Rows are one point carried round by a steady rotation, each followed by how many steps it has turned.
The counts run from 0 to 903.
[152 134 147  90 133 127 154  81 123  99 119 145 132  78 127 177 161 135
 144 186 140 146 138 149 104 172 116 108 158 141 152 160 131 145 131 100
 114  86 174 158 169 152 123 165 124 162 113  88 143  83 141 154 127 104
 131  80 143 127 126 126 116 107 141 113 176 149 111 103 100 109 137  74
 142  96  83 144 180 141 165 185 114 102 136]  292
[152 130 152 163  81  92 106 123 185 152 113 192 146 181  96 126 156 109
 164 136 143  97 143 121  96 125 132 145  77 116 121 140 101  90  71 135
 164 132 101 125 109 137 130 129 101 148 124 163 136 104 158 145 175 108
  91 156 139 143 117 107 143  89 131 104 160 136 112 151 101 131 197  76
 134 133 119 158 154 130 153 142 137 137 132]  854
[114 120 132  83 171 129 168  74  94  82 102 137 174  66 131 147  85 111
 128 143 147 165 111 137 138 181 134 125 107 152 151 139 155 151 161 144
 117 115 156 120 134 170 148 101 108 131 121 122 102 147 151 145  97 147
 124  67 114 118 153 161 117 151 134 190 126 137 105 116 136  97 100 143
 132 136  76 114 125 141 118 126 100 183 121]  441
[174 175 137 134 116 112 146 160 176 191 147  92  99 193 110 152 140 104
 163  83 141 130 144 102 106 121 119 116  83  85 154 131 141  77 109 155
 103 126 136 138 158 119 112 172 170 120 112 137 146  93 151  93 131 142
 157  94 121 167 115  48 138 108 127 121 121 127 113 143 106 132 129  80
  97 102 142 153 161 138 136 129 136 150 137]  712
[130 108 153 158 133 127 135 140 174 163 164 100  77 160 122 193 141 150
  84 169 127 100 169 125 123 139  98 156 136 134 133 143  92 169  89 115
 112 145 107 152 137 117  88 142 145 148 126 140 168  80 132 137 141 169
 113 128 135 117  74  94 119  97 136  73 173 116 123 106 118  89 152  89
 152 155 112 145 145 128 131 125 132 112 136]  92
[119 150  86 145 134 146 140 130 118 123 119  96  95 117 154 106 129 122
 112 149  97 179 130 138 123 109 148 116 151  78 134 117 106 192 129 131
 108 153 110 162 106 116 123 114 116 100 137  96 110 106  88  88 115 174
 140 153 126 132 111 123 106 129 102 140 181 142  83  81 172 137 134 192
 135 174 137  80  75 105 147  69 110 140 108]  702
[159 110 136  99 139 136 134 149 150 169 148 154 107 173  69 120 127  88
 115 105 129 138 149  99 109 139 138  97 126 130 113 162 141 104 103 149
 112 129 166 114 150  77  88 139 154 136 120 178 175 170 112 105 154 162
 111 106  81 149 100 116 145  84 135 156 129 112 124 122  97 167 113  71
 111 177 131 136 146 129 138 157 191 137 170]  485
[116 138 192 140 100 142  64 102 131 113 141 149 189 154 117 138 133 158
  97 131 145  87  92 115 149 120 135 187  80 125 133 109 139 122 115 102
 161 139 108 136 137 172 132  94 114 133 163 164 117 108 166 195 118  85
 129 123 166  87 134 147 144 116 137  93  96 114 125 152  97  88 169 120
 108 133 123 174 129 150  96 148 128 112 148]  126
[ 97  84 143 155 155 158 170  79 126 104 100 138 119  81 160 186  94 150
 128 139 108 159 131 145 153 146  88 121 170 192 166 129 133 129 134  98
  96 151 128 119 115 134  90 127 100 108 143 142 148 130  99 136 117 103
 142 125 129 136 103 144 131 109 119 121 104 157 151 126  56 104  95 170
 151  77 131 179 137 139 110 106  97 155 101]  358
[ 70 170  73 153 106 124 116 116 142 146  75 104 108 156 116 114 148  83
 174  72 127 116 112 114 169 132 166  73  87 134 137 151 155  86 155 160
 166 165  88 154 109 131 137 121 123 132 163 132 108 137 100 128 162  72
 106 132 119 134 128 173 128 167 131 181 127 148 133 169  96 102  81 142
 130 121 142 136 115 112 104 139 134 170 140]  55
[145 132 104 154 131  94 136 137 138 165 137 121 101 149  68  90 131  99
 126  83 118 117 166 111 120  98 145 135 118 104 125 128 142 118  94 149
 104 144 110 126 135 131 110 146 197 115 138 112 154 169 119  84 150 179
 102 119  83 150 106  57  99 109 131 151 112 121 121 122 107 154 148 110
 105 183 136 135 117 166 162 170 182 136 155]  316
[ 85 133  76 176  87 121 115 137 188 137 132 161 129 169 154 132  97  86
 105 118 132 119 134 110 136 140 111 126 108  86  85 102  77 137 117 150
 135 182  86 144 100 112 154 124 119 116 125 152 100 136  84  84 161 169
  98 180 123 121 140 143 180 135  87 148 152 110 167 132 133 114 140 149
 148 177 128 138  89  90 152 107 130 110 104]  398
[122 180 103  78 104 116  94  90 112 105 123 150 144 134  85  94 139  75
  96 113 146 127 112 133 151 109 172  84 110  98 111 149 178 143 119 163
 101 117 113 122 152 130 145 162 151 113 135 123 116 133 114  90 138 162
 128 120 101 131 137  95 117 139 137 182 111 153 126 114 136 182 119 121
  93 178 107 131  86 103 169 190 172  90 163]  63
[149  99 106 142 162 151 187 138 136 164 129 127 107 104 179 169  91 116
 141 113  97 201 137 136 108 138  91  76 171 138 140 108 111 129 168 111
  74 138 119 113 121 114 115 129 108 133 120 118 115 138  88  93 137 125
 135 134 129 147 123 123 135 119 116 137 148 108 184 124 118 140  74 139
 166 108 144 156 122  92 117  76 101 161  95]  20
[145 101 143 176 146 142 148 123 150 166 141  99 124 120 135 197 108 140
 109 146  99 132 150 122 124 133 103 184 121 129 140  69 115 142  65 107
 104 154  75 139 107 171  92 127 118 143 133 131 142 110 127 132 143 159
 107 118 154 145 120  73 101  83 133  86 117 136 108 112 104  80 152 117
 140 141 123 152 126 142 113  99 105 165 100]  781
[126 148 134 138 103  72 143 118 135 110 151 165 128 111 134 115 136 101
 142 178 139 136 106 135  95 157  96 161  79 109 103 122 105 146 136 146
 162 116 131 168 122 131 167 150  93 146 126 102 131  96 120 120 165 144
 121 147 141  93 131 141 117 153 120 124 190 139 125 129 139 104 176 131
 188 175  84 100 133  92 181 160 148  97 142]  768
[116 153 133 154 131 130 161 104 140  99  93 136 112 135 106 133 123  95
 134 121  60 141 110 118 102  95  96 132 125 132 109  84 144 101  59  93
 139 172 128 123  88 130 109 160 101  99 164 127 154 136 109 129 159 139
 172 139 103 115  97 121  97 109  97 117 132 183 121 148  76 113 212 133
 155 149 140 129 119 159 134 143 111 168 135]  450
[144 124 119 104 149 113 126 111  97 167 165  98  98 102 142 154 118 129
  95 134 156 141 156 146 154 118 132 132 182 108 148 147 118 191 151 121
  73 129  99 131 152 124 111  85 159 127 116 134 131 115 115  83 108 181
 115 140 116 159  93  80 104  88 129 112 173 122 113  80 124 170  88 130
 131 148 142 135  83 121 146  88 165 134 131]  97
[136 139 159 145 100 109 124 132 158 150 172 126 109 135 180 154 126 154
 117 147 142 127 141 118 128 115 113 142  96  77 131 109 102 144 156 129
  98 138  93 159 132 130 134 145 144 118 119 131 121  75  92  77 143 128
 133 174 169 124 130  37 113 101 106  79 157 116 157 139  81 150 141 141
 158 125 139 182 117  82 135 113 159  65 144]  632
[161 102 139 169 138 152 145 158 179 132  93 136  95 137  94 114 139 102
 141 119  68 173 165 116  84 109  87 115 113 137 144 132  99  98  81 118
 124 166 124 115  76  95 118 140 114 148 141 136 163 125 132 102 135 116
 118 154  87 123  98 142 120 120  93 114 162 148  93 131 109 119 171  93
 158 162 157 123 122 136 127  96 103 184 112]  704
[138 122  89 162 138 195 159 114 102 170  79 153 113 124 101 131 121 122
 133 128  79 158 145 124  98 153 178  61 191 112 162 143 129 145  96 157
 110 113 132 156 112 122 108 103 113 121 144 119 146 123  96 130 120 101
 115 133 143 182 127 141 135  62 119 154 109 123 108  91 109 155 108 117
  72 127 135 144 102 146 130 125 104 140 136]  616
[173 155  94 129 141 123 179 134 148 149 120  90  80 124 106 155 134  75
 152 100 121 166 141 129  84 106 113  99 165 128 137 123 132 123  84 107
  89 113 166 122 140 100  91 169 143 137  93  98 141 123 121  94 145 185
 145 102  86 160 105  84 116 107 144 127 170 146 109 103 143 132 148  95
 153 123 115  76 153 139 164 121 117 166  97]  708
[ 96 158  70 155 105 147 151  95 127  96 107 149 156 116 162 136 113  97
  92 156  97 153  78 154 137 142 159 104 135  85  95  94 129 161  93 126
 135 151 127 131 116 148 136 135  80  88 129 114 102 111  88 141 121 182
 170 151 142 137 144 146 143 142 112 159 133 131 121  90 146 130 157 182
 118 148 112  95  66 117 134 123  79 127 109]  533
[122 104 133 118 103 136 147 158 178 149 122 148 144 149 159 166 135 119
 174 136 156 120 108 124  83 121  95 112 184 163 109 141  91 125 120  98
 135 114 186 115 152  74 104 123  96 141 100 123 130 115 131 190 150 108
 124 121 159 129 114 169 174 100 154 106 176 120 143 107 149  95 140 116
 130  79 112  72 170 164 149 103 107 157  84]  338
[135 140 138 107 116 147 167 121  98 132 109 175 146 115 111 101 155 102
 182  95  86 167  86 122 119  98 145  61 150 143 125 122 169  97 132 124
 116  94 168 121 129 115 128 137 128 123 139  98 138 196 100 132 145  94
 166 128 128 155 144 132 104 104 133 159  81 127 128 145 104 161  94 132
 110  89 136 131 119 157 114 166 137 157 137]  674
[123 163  84 108 136 135 171 158  94 159 127 116 129 137 118 105 112 101
 131 124 135 115  98  94 143 158 150 139 161 122  86 121 133 146 179 102
 170 160 183 139 161 128 146  88 153 132 169  75 113 181  91 157 123 164
 133  91 111  78 139 180 145 152 174 166  99  91 169 115 168 138 118 179
 122 165 118  69 110 152 128 143 153 129 145]  733
[118 108 184 125 139 142 102  84 142  88 111 148 160 149 116 170 107 149
 126 125 155 103 142 141 152 128 138 176  58 141 161 133 153 101 107 141
 123 131 130 128  83 161 100 114 100 126 129 219 137 111 165 143 115 101
  90 117 132 142 128 146 131 110 125 128 132 164  97 166  88 117 135  92
 130 113 112 183 146 122 107 107 144 187 137]  438
[144  88 148 123 148 164 117 152 149  83 166 123 165 113 140 159 100 115
  82 184 123 168 121 158 101 153  88 125 104 137  93 137 111 167 120 145
  87 143 116  84 101 135 153 139 104 167 107 153 124 113 146 158 119 163
 129 130 103 110 140 134 128 148 103 104 176 112 115  62 158 138 143 108
 159 196 113 136 103  85 124  94 125 151 106]  14
[135 143 115  83 173 164 118 128  90 116 143  43 167 122 117 149 115 113
 103 108 154 143 104 140 150 125 145 121 125 155 124 126 160 151 147 126
  80 129 154 100 136 150 133 112 161 127 143 128  97 150 152 172  92 143
 145  82  75 111 146 138 132 163 169 165 109 120  93  95 178 114  96 120
  98 151 122 102 115 154 102  97  99 171 107]  187
[157 128 115 116 117 131 144  95 100 139 121 143 156  87 172 128 115 140
 141 133 150 160 134 152 135 138 162  84 142 127 167 148 132 177 164 154
  57  66 111 139 138 129 149 140 143  99  95  96 107  96 114  92 118 131
 125 127 161 198 159  85 128 124 103 153 118 119 142 101 114 146  58 117
 103  88 107 158 130  88 131 107 108  87 101]  155
[ 38 138 101 143 128 160 148 115 128  73 113  85 109 127 154 152 143 119
 113 171  94 112  85 152 136 134 128 146 143 157 100 102 148 164 100 141
 125 144 119 131  95 130 116 162  89 102 136 105 124 159 105 177 134 146
 149 111 139 107 132 193 117 162 151 136 139 139 108 123 181  74 133 157
 143 159 106  57 116 131 121 114 108 161  87]  137
[113 133  94 135 128 155 159 151 114 144 163 127 130 113 159 132 100 117
  93 140 102 162 117 127 135 126 115 126 176 101  84 101 114 177 125 114
  90 160 120 126 116 122 124 105 136  95 140 128  99 161  72 127 143 174
 138 161 134 117 110 114 110 110 120 138 123 103 163  78 147 151 136 186
 143 197 147  81  44 121 134  86 135 128 100]  871
[117 132 110 111 135 134  96 145  95 157 151  58 137 138 127 104 119 132
 111  80 167 117 124 127 188  86 173 140 111 120 143 136 176 141 152 128
  83 152  97 124 128 156 117  83 190 111 134 141  93 160 138 125  91 141
 128 123  94 135 151 112 108 146 124 152  85 124 107 118 146 149  72 159
  92 139 147 138  83 143  91  78 146 165 123]  186
[127 127 134 130 125 154 126  85 108 142 122 160 158  90 150 102 147 141
 151 103 134 160 116 121 137 130 155  75 137 149 154 143 157 149 137 144
  49  72  90 119 142 149 151 153 146 115 105 111  94 153 129 110 136 106
 125 122 156 182 181  95 114 109 134 185  90 122 159 116  96 146  77 118
  94  77 109 181 127 129 144 144 106 113 102]  70
[ 77 126 127 111 125 141  78 118 144 111 133 122 121 131 116 108 150 127
 111  88 166 116 148 123 185 127 125  92 114 163 124 169 169 135 166 144
 112 149  94 137 139 120 149 149 155 123 129 144 133 147 127 132 146  95
  99 133  84 125 128 152 153 184 108 169 102 137 141 169  93 117  53 121
 138 145 129 176 124  97 110 136 152 103 147]  744
[101 117 148 156 125 146 187  69 100 152 103 147  96  83 142 121 121 164
 139 139  95 127 121 146 131 132 165 141 179 136 144 115 141 139 116 138
  95 107 133 164  89 112  94 100 105  82 124 118 139 191  77 110 142 130
 120 136 174 196 135 150  84  83 144 178 104 133 136 119 122 126  71 168
 106 103 113 114 122 145 116 129 151 142  98]  220
[111 127 135 171 105  76 169 161 185 185 137 142  83 155 202 140 129 133
 185 122 149 118 131 135 103 104  97 155 142 127 141  91  99 113 127 117
 138 138 114 142 126  81 114 120 106 104 102 116 123 140 101  76 175 144
 118 172 150 157 100 113 113 120 122 117 176 120 165 160 122 114 126 150
 182  90 113 133 141 122 143 107 155 148  93]  170
